128 stands for zero in the data rows.
Here are some points, one per row:
[114 196 119 105  99  96 100 133 165 120 116  94 153 198 177 149 100 163 130  62 112 123  86 148 124  84 102 148 166 121 132 129 110 129  90 132 175 100 189 124 127 145 172 130 131 182 127 188  90 119 130  78 122 140 157  91 145 122 206 144 118 152 128 169]
[ 58 124 102 113 164  99 181 175 132 146 142 129 127 120  99 139 102  98 150 125 117  54 118 111 165 122 121 179 128 133 155 118 103  88 102 193 135 162  82 131 140 171 145 214 175 178 107 101 146  88 167 143 125 122  99 153 121  76 103 145 121 150 164 173]
[100 120 113  89 146 122 142 168 122  98 164 127 120 190 132 112 200 205 132 172  88  96 154 118 116 101 152  93  92 119  97 166 138 104  93  67  85 188 182 118  94 113 106 153 115  98 142 145 173 104 127 114 140 123 155 147  77 124 114 140 150 215 165 125]
[ 82 164 140 130  81 162 109  93 183 105 195 147  74  98 136 121 172  96 142  83  85 138 100 158 122 207 100 105 146 130 115 200 115 109 138 106 127 125 118 135  99 212  82 130 164 112 121 109 163 152 101 119  91 108 121 119 177 124 115 125  90 130 129 133]
[175  89  94 139 175 139 113 103 153 107 117 133 177  86 112 107 151 161 103 114  78 160  86 129 101 108 195 181 104 129 169 130 108 136 132 128 221 141 111 150  61 147 104 110 140 121 103 136 187 123 147 121  92  96 161 116 115  73 143 135 194  92 106 131]
[ 96 140 126 147 129  93 144 119  86 195 147  76 155  99  33 101 164 171 153  86  61 178  85 111  98 113 107  68 207 121 148 107 137  96 124 149 103 129  82 117 173  85 105 111 134 118 163 154 139 137 137 123 110 138 133 152 111 148 135 152 113 112 112  99]
[152 145 103 100 165 146 110  75 137 210 113 151 121 190 152 112 161 135 121  72 189 145 154 123 122 156 164 161 142 132  87 138 143 148 141 140 146 116  63 180 152 164 179 145 101 109 127 194 152 144 112 146 105 162 103 169 118 144  76 114 134 171 174 103]
[129 149 110 168 162 126  80 106 167 145 155  98 145  85 151 113  98 125 202 161 114  80 151 154  90 119 146  98  48  69 117 109 167  97 127  63 114  64 101 102 120 138 169 129 112 156  97 155 139 145 183 126 134 139  78 156 115 154 159 159 103  89 118 120]
[145 144  92  82 135  99  94 157 127 152 142 144 164 110 130  70 138  66 133 107 172 131  60 171 179 150 138 102 131 150 135  93 124  74 136 132 104 127 182 106 123 126 112  93 144  99  43 151 118  70 111 156 183 111  99  99 103 158 121  81 172 123 132 108]
[115 102 173 112 111 144 128 157 113 147 180 146 223 138 114 110 143 132 117 124 168 129 185  48 171 105 122 155 127  94 199 171 173 123 152 124 163  76 169 127 125 120 144 165 154 112 150  97 174 138 122 150 106 120 107  81 178 199 149 133 128 137 145 116]
[141 146 123  93 131 176 104 158 125 139 165 116 137 127  83  96 106  87  84 157 141 109 145 159  62  78  90 112 152 178  50 122 149 109 197 125 141 106 102 183 117  91 122 106 119 155 130  99 114 149 129 140 148 121 116 110 171  78 141 180 179 175 124 171]
[ 97 123 168  46 121 142 123 147  82  78  88 145 140  87 166 113 100 142 105 109 136 126 103  70 138 161 162 136 107 158  78  70 159 109  93 155 106 133 107 123 103 121 121 108 122 141 149 191 119 152 157  89 128  47 132 152 174 165  85 179  94 107 111 128]
[ 76 135 189 156 118 210 147 111 179 167 109 154 175 156 157 145 114 145  47 146 132 108 110 103  82 135 100  82 119 100 189 105 156 117  94 104  86 184 120 160 136 145 162 162 133  90 111 151 101 105 136 151 151 149 134  99 119  78 104 108 151 110  71 117]
[103 141  83 136 159  99 137 108  68  98 104 117 162 134 134 148  93 114 132 151 170 197 179 128 112 173 141 104 152 168 165 205 148 129  79 104 121  97 108  99 106 137 121 143 154 113  72 117  83 123 109 130 152 125 140 173 165  71 164 169 127 174 106  74]
[183 148 184 169 175 134 120 140 119 125  91 139  58 108 120 163 182 117  87 104 142 111 161 169 128 106 161 110 116 111 155 174 180 114 147 140 152 185 139 121 164 103 112 149 208 152 146 169  94 107 104  91 166  88  68 125 124 152 154 162 123 127 139 131]
[107 197 132  85 148 104 103 146 134 154 109 115  80  84 132 116 157  91 126 204 110  88 154 138 100 129 133 183 130 172 167  92 112 154  69 122 135 109 151 171 187 132 117 136 140  87 154 122 158 191 102 115 152 154 188 122 146 145 158 105 143  89 137  79]
[134 102 110 125 125  79  90 113 192  79 139  53 102 158 118 194 120 155  66  94 124 137 124  96 159 106 131 150 155 139  98 125 158 105 140 119  78 140 107 138  95 117 156 139 143 131  98  43 105 163 129 112 152 154 122 164 139 184  88 121 170  64 139  91]
[144 115 194 117 171 128 106 104  74  76 186 145  85 125 153 114  67 124 116 140 102 128 146 146 131 100 147  89 190 167 147 105 116 131 132 137 154 179 131 104 121 187 172 153  61 124 116 112 154  97 117 163 106 176 126  78  62 164 131 182 102 124 127 101]
[146 169 135 171 144  94 209 184 134 113  82 181 111 132  98 148 141 108 136  93  94 142 107  99 138 167 173 105  95 130 129 123 135 135 202 133 100  61 184 189 122 187 106 125  93 134 136 124 118 145 168 140 145 184 158 117 113 140 123 174 138 150  90 127]
[185 125 152 126 122 112 135  86 129 117 184 160 138 142 140 102 128 155 139 131 121 151 160 133 150 180 111 143 110 142 143  82 117 114 138 130  67 115  69 145 135 143 135 110 180 119 183 110  50 121 184 141 125  92 176 114  88 123 214 101 162 132 194 162]
[118 109  84  99 145 120  94 169  59 100 154 109 113 121 173 159 186  58 126 140 149 159  94  93 111 146  91  89 113  88 167 121 162 144 114 110 167 145 137 174 120 103 154 104 130 131 137 121  77 158 133 129  48 174 117 146  79 111 107 101 108 113 131 200]
[133 171 111 131 140 210 151 129 121 124 126 100 163 135 137 178 179  85 181 120  69 143 182 119 131 144 143  94 160 103 101 123  84 197 119 203 130 138 138 139  85  86 157 149  77 113 104 113 120 109 149 123 193  84 117 114 137 140 141 108 131  87 165 130]
[131 108 101 150 146 149 111  96 133 170 136 118 107 101 157 169 170 135 111 128 189  47 125 121 156 116  87 141 129 147 150 134  86 139 138 161  97 107 126 146  91  92  88  56 108 140 136 120 136  28 158  97  85 154 180 137 146 148 144 182  94 140 104  88]
[180 109 122 142 102 127 149  67  98  99 100 131 162 125  71 107 144 111 158 158  98 108 130 144 148 122  71 185 154 162 137  83 159 127 180  57 126 146 177 147  97 133 140 183 119 142 123 164  85 101 118  87 115 134 128 140 160  94  84  86  57 108 158  89]
[ 93 116 115 151  99 117 150 154 123 119  77 147 134 190 154 112 106 158 161 153 113 137 106 134  56 108 123 139 103 158 125 129 150 149 177 137 158 178 104 160 186 153  96  86 118  80  59  83 132  82 132 139 103 103 111 160 160 195 183 105  89 106 156 144]
[175  95  59 115  81  78 190 146 162 148 127 168 115 100 162 117 142  82  99 104 147 171 180 158  81  47 149 119 156  83 147  98  61 112  97  88  95 126 109 119 138 136 146 141 119 113 150 105 126 116 119 122 133  87 140 122 157 152  92 142  86 128  95 162]
[144 112 133  51 106 127 153  81 126 141 173 166 102 137  94 217  36 150 189 116 163 151 120 135 123  98 147 101  93 114 140 154 135 118 126 140 137 135 141 166 155  81  80  88 150 137 116 135 169 160 160  82 164 139 141  80 108  89  83  92 101 110 136 111]
[151 149 134 109 154 108 144  98 162  69  87 167 198 106 151 120 161 182 130 195 140 125 128 178 125 119  83 136 153  99 138 145  98 116 142 212 107 142 137 104 129 134 128  69 135 163 137 117 125 214 137 159 126 168  73 140 130 141  97 117 103 166 109 126]
[168  88  97 174 115 159 127 106  89 145 112 115 105 138 101  97 101 116 109 139 122 133  93 125 103 134 113 164 102  96  33 152 187 114  50 180 159 119 160  81 120 155 142 132 182  88 169  85 126 108 170 143 180 184 170 103 140 154 104 104  92 133 115 139]
[109  82 129 149 111 107  96 167 159 170 112 150 122  75 125 142  67 124 103 127  71 148 156 101 103 163 108 159 113 173  87 164  74 148 114 125 130 132 173 137 118 100 151 118 127 125 163 133  97 115 147 104  82 118  22 117  88 139 143  73 137 178 110  72]
[111 115 123 142 163 118 132  93 180  47  86 100 101 128 110 125 120  93 113 172 105 132 114  71 144 143 129 135 162 106 132 145 148 126 116  98 127  56  70 131 184  98 113  86  86 160 148 156 165  60  77 152 152  98 122  66 116 129 120  83 124 165 136 168]
[103 135 138 156  98 153 122  89  95 100 100 190 121 139 122 159  98  94 104 105 128  96 115 102 162  74 103 105 124 157 135 104  75 115 131  99 164  85 124  62 108 114  92 117 125  57 168 147 146 155 134 127 162 166  96 223 122 128 142 115 179 117 172 165]
[157 102 129 141 106  97  64 173 131 100 152  93 142 142 158  98 109 131 163 122 147  93 102 117 129 169 136 106 131 124 148 159  83 181 216 139 139 164 109 120 176 132 175 140 132  95 200 137 159 122 126 112 201 107 156 168 147  77 117 117 110 131  60 123]
[188 118 121  66  98 192 101 195 138 177  93 123 124 132  79 158  97 144 126 123  98 102 138 157 138 134 138 125 113 133 182 165 166 120 123 139 110 101 112  70 117 172 111 118  61 176 144 101  93 134  63 155 104  97 168 182  93 128 137  88 114 122 124 139]
[166 141 123 158 113 106 133  84 103 173 121 107  73 133 121 165 123 173 156 122 174 162 110  89 131 189  57 170 106 140 140  95 109 120 105  86 132 193 168 110 122 102 106 148  69 171 117 113 181 169 139 206 165  79 113 116 155 154 130 165 170 135  95 179]
[158 143 149 159  97 113 131 156 135 122 115 106 110 113 166  55 116 123 106  90 122 181 121 108 179  81  76 118  39  99 117 111 135 173 102 169  91 133 115 128 136 108 107 126 109 150 110 111 164 143  73 129 115 145 118 125 137  38 142 158 113 121 196  70]
[102  94 184 127 175 126 180 173 120 176 151  82 137 121 165 180 149 140 156 144 140 137  96 156 176  64 132 159 149 143  58 123 127 196 149  69 125 114  90  97  91 156  99 126 170 100 124 165 106 159 101 190 126 124 129 100 123 115 142 102 101 128  98 130]
[ 88  75 169 154  95 103 157 105 138 129 150 114 116 125 109  94 115 137 153 172 157 126 155 212 199 129 136 105 153  84 113 139 170 167  71 164 149 125 160 192 133 150 118 145  84 114 135 147 105 110 112  86  99 111 120 174 128 137 114 139 222 114  88 165]
[ 81 137 146 124 102 107  93 113 121 177  97 127 117 110 154 134 109 136  83 168 128 152 152 139 110 187 176 155 165  45 102  91 118 133 217 130 142 117 159  42 152  94  89 155 134 134  92 108 127 125 132 101  99 140 173 115 106  91 108 149 133 123 176 150]
[143 121 140 167 129 153 155 141 115 108 110 123 124 185 137 110 138 118 197 135 165 123 124 121  82 137 148 100 106 199 114 123  91 105 119 146  93 118 117  55 131 106 141 144 163 175 149 124 136 133  85  85  45 156 126  68 157 137  84 106 200  76 120 126]
[ 70 155 100 174  92 174 140 127 117  84 140 143 118 126  63  78 141 166 102  83 173  93 137 154 173 142 203 140 108 134 107 125  82 127 115  96 157 138 126 144 157  56 172 107 127 153  91  97  95 172 109 172 119 129 156 114  95 130 149 107  72 123  95 116]
Along one direction, these points spread out more than along any other. Take the direction at right angles to it along which they spread out most. Go by this last direction. How many in every 100 of the points above lie lower along it than each point below? Answers are rounded to whole numbers. More than half of the points above lie lower than the first one.
[166 141 123 158 113 106 133  84 103 173 121 107  73 133 121 165 123 173 156 122 174 162 110  89 131 189  57 170 106 140 140  95 109 120 105  86 132 193 168 110 122 102 106 148  69 171 117 113 181 169 139 206 165  79 113 116 155 154 130 165 170 135  95 179] -> 0
[103 135 138 156  98 153 122  89  95 100 100 190 121 139 122 159  98  94 104 105 128  96 115 102 162  74 103 105 124 157 135 104  75 115 131  99 164  85 124  62 108 114  92 117 125  57 168 147 146 155 134 127 162 166  96 223 122 128 142 115 179 117 172 165] -> 24
[129 149 110 168 162 126  80 106 167 145 155  98 145  85 151 113  98 125 202 161 114  80 151 154  90 119 146  98  48  69 117 109 167  97 127  63 114  64 101 102 120 138 169 129 112 156  97 155 139 145 183 126 134 139  78 156 115 154 159 159 103  89 118 120] -> 73
[158 143 149 159  97 113 131 156 135 122 115 106 110 113 166  55 116 123 106  90 122 181 121 108 179  81  76 118  39  99 117 111 135 173 102 169  91 133 115 128 136 108 107 126 109 150 110 111 164 143  73 129 115 145 118 125 137  38 142 158 113 121 196  70] -> 39
[168  88  97 174 115 159 127 106  89 145 112 115 105 138 101  97 101 116 109 139 122 133  93 125 103 134 113 164 102  96  33 152 187 114  50 180 159 119 160  81 120 155 142 132 182  88 169  85 126 108 170 143 180 184 170 103 140 154 104 104  92 133 115 139] -> 2
[145 144  92  82 135  99  94 157 127 152 142 144 164 110 130  70 138  66 133 107 172 131  60 171 179 150 138 102 131 150 135  93 124  74 136 132 104 127 182 106 123 126 112  93 144  99  43 151 118  70 111 156 183 111  99  99 103 158 121  81 172 123 132 108] -> 71
[ 58 124 102 113 164  99 181 175 132 146 142 129 127 120  99 139 102  98 150 125 117  54 118 111 165 122 121 179 128 133 155 118 103  88 102 193 135 162  82 131 140 171 145 214 175 178 107 101 146  88 167 143 125 122  99 153 121  76 103 145 121 150 164 173] -> 29
[ 93 116 115 151  99 117 150 154 123 119  77 147 134 190 154 112 106 158 161 153 113 137 106 134  56 108 123 139 103 158 125 129 150 149 177 137 158 178 104 160 186 153  96  86 118  80  59  83 132  82 132 139 103 103 111 160 160 195 183 105  89 106 156 144] -> 88
[175  95  59 115  81  78 190 146 162 148 127 168 115 100 162 117 142  82  99 104 147 171 180 158  81  47 149 119 156  83 147  98  61 112  97  88  95 126 109 119 138 136 146 141 119 113 150 105 126 116 119 122 133  87 140 122 157 152  92 142  86 128  95 162] -> 61
[114 196 119 105  99  96 100 133 165 120 116  94 153 198 177 149 100 163 130  62 112 123  86 148 124  84 102 148 166 121 132 129 110 129  90 132 175 100 189 124 127 145 172 130 131 182 127 188  90 119 130  78 122 140 157  91 145 122 206 144 118 152 128 169] -> 76
[100 120 113  89 146 122 142 168 122  98 164 127 120 190 132 112 200 205 132 172  88  96 154 118 116 101 152  93  92 119  97 166 138 104  93  67  85 188 182 118  94 113 106 153 115  98 142 145 173 104 127 114 140 123 155 147  77 124 114 140 150 215 165 125] -> 7
[151 149 134 109 154 108 144  98 162  69  87 167 198 106 151 120 161 182 130 195 140 125 128 178 125 119  83 136 153  99 138 145  98 116 142 212 107 142 137 104 129 134 128  69 135 163 137 117 125 214 137 159 126 168  73 140 130 141  97 117 103 166 109 126] -> 49
[144 115 194 117 171 128 106 104  74  76 186 145  85 125 153 114  67 124 116 140 102 128 146 146 131 100 147  89 190 167 147 105 116 131 132 137 154 179 131 104 121 187 172 153  61 124 116 112 154  97 117 163 106 176 126  78  62 164 131 182 102 124 127 101] -> 20
[107 197 132  85 148 104 103 146 134 154 109 115  80  84 132 116 157  91 126 204 110  88 154 138 100 129 133 183 130 172 167  92 112 154  69 122 135 109 151 171 187 132 117 136 140  87 154 122 158 191 102 115 152 154 188 122 146 145 158 105 143  89 137  79] -> 83
[185 125 152 126 122 112 135  86 129 117 184 160 138 142 140 102 128 155 139 131 121 151 160 133 150 180 111 143 110 142 143  82 117 114 138 130  67 115  69 145 135 143 135 110 180 119 183 110  50 121 184 141 125  92 176 114  88 123 214 101 162 132 194 162] -> 68
